Named turns come first, each shown by rows before and after it. Which turns, in which order, take the first row of each pair that follows to the second? Write the first one first, as in the answered first pair.
C:
[16.7 4.2 -0.9 -8.7 -0.4 4.8 -14.0 5.1 13.2 -0.3 9.5 -1.4 9.2 -4.1 -1.6 -8.9 1.5 -0.1 -1.8] -> [10.0 -3.1 -5.9 -5.8 -6.0 0.0 -10.7 16.0 7.9 -4.7 5.3 5.2 5.2 9.4 -12.5 0.8 9.0 -2.3 -2.0]
[7.2 -15.3 -42.4 15.8 -7.4 22.6 2.0 17.8 4.2 13.6 -30.5 8.0 -8.4 6.8 19.2 1.9 -2.2 3.1 2.3] -> [5.6 6.1 -30.5 -7.2 0.1 12.0 -3.9 6.8 13.1 26.4 -28.6 -10.2 10.5 -22.4 22.8 -22.0 -14.1 4.5 0.3]
[-10.5 -9.0 7.0 6.6 -9.8 6.6 -1.1 -16.4 1.7 -2.8 -1.1 5.8 23.9 -12.3 -0.3 0.1 -4.2 -14.8 4.5] -> [-13.9 -12.3 3.9 4.7 -13.6 3.6 -0.6 -9.3 -0.7 -3.9 -4.5 7.0 22.5 -5.6 -6.4 2.6 -0.1 -16.6 3.4]
M:
[-13.4 7.4 -0.4 -22.7 -9.1 -24.0 -10.0 38.2 0.7 13.0 -2.8 -16.7 -6.0 20.8 -33.6 -13.7 7.3 9.8 -8.7] -> [-12.8 13.6 1.1 -19.4 -10.0 -23.3 -4.7 35.1 -2.3 14.8 -9.1 -19.6 5.5 22.7 -32.0 -12.8 0.8 15.7 -5.0]
[-1.4 18.2 -14.5 -10.4 -3.2 -31.6 0.6 -27.5 5.9 20.6 -40.8 -8.3 -20.4 4.3 17.5 -20.8 -9.0 17.7 -4.6] -> [-3.1 9.6 -13.8 -14.2 -0.4 -33.8 -5.6 -26.9 7.7 20.9 -33.5 -2.3 -34.6 -1.3 21.1 -23.4 -4.3 8.0 -7.5]
[-19.1 -7.6 2.8 1.9 -10.6 -29.3 -5.9 -1.5 6.7 0.0 11.2 2.0 -4.7 -21.2 7.3 -20.6 -2.1 -24.0 -7.4] -> [-18.6 -9.3 -2.7 1.1 -3.2 -26.3 -9.0 10.4 11.5 -4.4 16.8 2.4 -13.6 -11.8 -2.0 -12.9 4.3 -23.9 -6.5]
L:
[-5.9 -23.5 11.1 -18.2 -8.6 -7.1 1.1 -11.4 -21.8 -8.0 -1.7 -3.4 19.7 -17.1 -6.4 5.1 -3.9 -15.2 0.3] -> [-6.7 -28.2 4.0 -12.5 -4.8 1.4 3.6 1.4 -21.6 -15.7 1.2 1.6 13.5 1.4 -16.0 19.0 2.3 -12.4 4.4]
[-5.9 -7.2 1.9 -1.2 -4.5 -1.7 2.2 -8.1 -7.2 4.7 3.7 2.8 -1.2 -11.7 4.5 -8.6 0.9 -3.6 -4.3] -> [-6.6 -11.1 1.1 1.9 -5.9 4.4 5.5 -5.0 -8.2 1.4 4.7 4.4 1.6 -6.0 -1.6 -2.9 3.1 -4.0 -2.0]
[-3.3 12.4 -10.7 2.4 19.2 33.8 -10.4 14.7 11.5 -14.7 25.5 2.9 9.1 10.9 -17.3 13.3 -3.5 9.0 13.5] -> [3.2 24.3 -6.1 -4.2 28.5 25.2 -20.3 11.3 20.6 -8.4 26.4 -5.0 -1.6 -0.4 -7.1 -1.0 -6.3 7.0 7.6]
N:
[10.4 3.6 -6.4 1.6 26.3 17.2 -0.9 6.5 7.4 -2.8 19.5 0.1 -13.4 -6.6 6.1 -0.1 7.0 -2.9 1.7] -> [1.6 -5.3 -5.9 4.5 11.6 28.1 15.7 3.1 -3.2 -5.6 15.5 2.7 11.8 2.2 -6.1 13.9 2.3 0.8 9.2]
[12.5 4.9 -4.9 14.7 -7.4 -5.8 4.9 -12.9 -17.0 -0.2 -16.6 -6.1 11.0 -1.2 9.4 -4.3 -7.2 -12.1 6.0] -> [15.5 7.3 -4.7 12.1 -0.5 -12.7 -2.3 -11.9 -11.7 2.3 -13.9 -8.2 -1.7 -5.5 15.4 -9.5 -6.8 -13.7 2.0]
[-12.5 -11.7 1.0 -8.1 -20.9 -16.8 8.1 -27.5 -0.8 0.6 0.8 6.7 9.9 -22.9 18.8 -28.8 12.0 -7.9 -6.6] -> [6.5 17.3 -8.2 2.3 14.1 -3.3 -18.1 -12.6 22.6 -4.7 11.8 -3.2 -17.3 -9.9 27.2 -30.2 7.5 7.9 -1.2]
[3.1 -5.2 -5.4 18.2 -30.7 -16.2 -0.3 -6.6 -8.8 5.8 -27.0 13.0 -17.4 10.0 7.8 -8.5 0.1 2.7 2.2] -> [10.6 6.3 -7.0 20.0 -17.6 -14.0 -13.8 -2.9 -1.3 2.0 -23.1 8.5 -29.3 11.5 13.0 -9.7 -0.4 6.8 2.0]

Between the rows of a pair lie two turns.
[3.7 12.7 11.5 -9.8 3.4 9.3 6.7 -10.1 2.2 0.2 0.7 -11.8 26.2 -9.5 -1.6 -4.4 -15.0 10.5 9.9] -> [-11.0 -14.6 4.3 -18.6 -12.1 -23.8 5.8 5.4 -9.8 1.1 -6.5 1.3 -1.4 -2.8 -15.5 -6.1 9.9 -11.3 -5.0]
C, N
[-10.4 -12.7 -11.0 -24.1 5.7 -30.4 -23.1 26.1 12.8 -5.1 14.3 -1.3 -44.5 0.6 -10.8 -12.7 30.4 -19.5 -18.4] -> [0.2 7.2 -0.1 -34.8 13.6 -24.7 -29.0 6.8 22.6 2.4 20.5 -13.6 -32.8 -25.5 7.6 -28.8 13.4 -15.0 -16.0]
C, C
[-14.6 -12.6 8.3 -1.1 -30.9 11.4 18.6 -9.6 -15.6 3.8 4.5 2.5 29.9 -6.8 -5.7 6.6 -5.9 -2.9 -3.1] -> [-5.3 -9.1 5.6 -12.2 -6.4 -8.7 -15.2 4.8 3.1 3.6 20.1 2.2 -24.5 -22.7 4.5 -11.4 11.1 -17.3 -19.7]
N, M
[-1.3 11.0 1.2 -5.4 3.1 -14.4 5.0 9.0 -0.7 3.8 -14.7 -9.2 -0.5 11.9 -2.0 -4.1 5.4 3.3 -0.8] -> [-0.3 -1.5 0.1 9.2 -6.3 1.1 14.3 -1.6 -6.9 -1.3 -13.6 1.1 0.5 16.7 6.4 6.0 3.3 2.8 3.7]
C, N
[-6.8 7.0 10.7 7.5 12.2 -24.5 7.5 6.3 -11.6 1.2 -41.9 -23.6 16.0 -2.5 -12.1 -15.6 5.8 6.0 8.8] -> [1.3 13.7 9.4 8.7 24.2 -25.8 -4.8 6.0 -1.3 1.3 -38.5 -24.1 -4.3 -6.8 0.1 -22.1 6.5 4.7 5.6]
M, N
[27.7 15.0 -21.4 -0.9 23.4 20.1 -10.2 14.6 16.3 4.6 -4.0 -7.1 -6.4 13.6 0.5 1.4 -6.2 -14.8 -2.0] -> [19.8 19.6 -14.1 -20.7 15.2 2.9 -6.5 5.4 13.5 16.5 -9.1 -18.8 11.4 -5.7 -4.1 -13.5 -7.7 -19.7 -5.4]
C, L
[-1.1 -4.3 -11.3 13.3 -0.1 -5.7 -2.4 2.9 -4.4 -5.8 -11.2 4.9 -8.0 22.4 -0.5 5.1 -0.2 10.8 1.8] -> [2.9 8.0 -4.6 4.6 4.6 -15.3 -10.4 -7.0 1.5 2.2 -11.3 -2.5 -12.5 4.6 11.6 -11.5 -3.9 10.7 -4.4]
L, L
[-1.5 -4.3 14.7 -14.6 2.4 -18.5 -5.7 -4.9 0.0 14.8 -21.3 11.4 -2.6 -31.7 11.1 -17.3 18.2 12.3 -33.7] -> [2.7 -19.7 6.9 3.1 6.5 -7.5 -9.7 7.8 -0.3 0.4 -11.0 27.6 -28.6 -13.4 10.6 2.1 28.9 8.0 -32.9]
M, C
[2.5 -19.6 1.5 10.5 -14.0 5.7 19.1 -12.4 -7.6 -4.5 -4.4 3.8 11.2 2.3 4.9 10.4 1.3 -0.6 -2.7] -> [9.0 -18.2 1.8 4.0 -2.6 -5.6 1.9 -10.5 1.7 -1.9 2.1 2.0 -19.3 -10.3 17.7 -3.4 6.8 -8.4 -12.2]
M, N
[9.8 -14.4 -4.1 6.4 -8.1 11.4 26.0 15.1 -11.0 -0.7 17.7 10.3 23.6 24.1 -12.7 17.0 -1.8 0.8 14.3] -> [2.9 -23.9 -3.8 -1.2 -14.9 -7.7 25.2 20.6 -16.9 1.9 15.3 13.9 11.9 19.3 -14.9 14.9 10.9 -10.2 5.4]
L, N
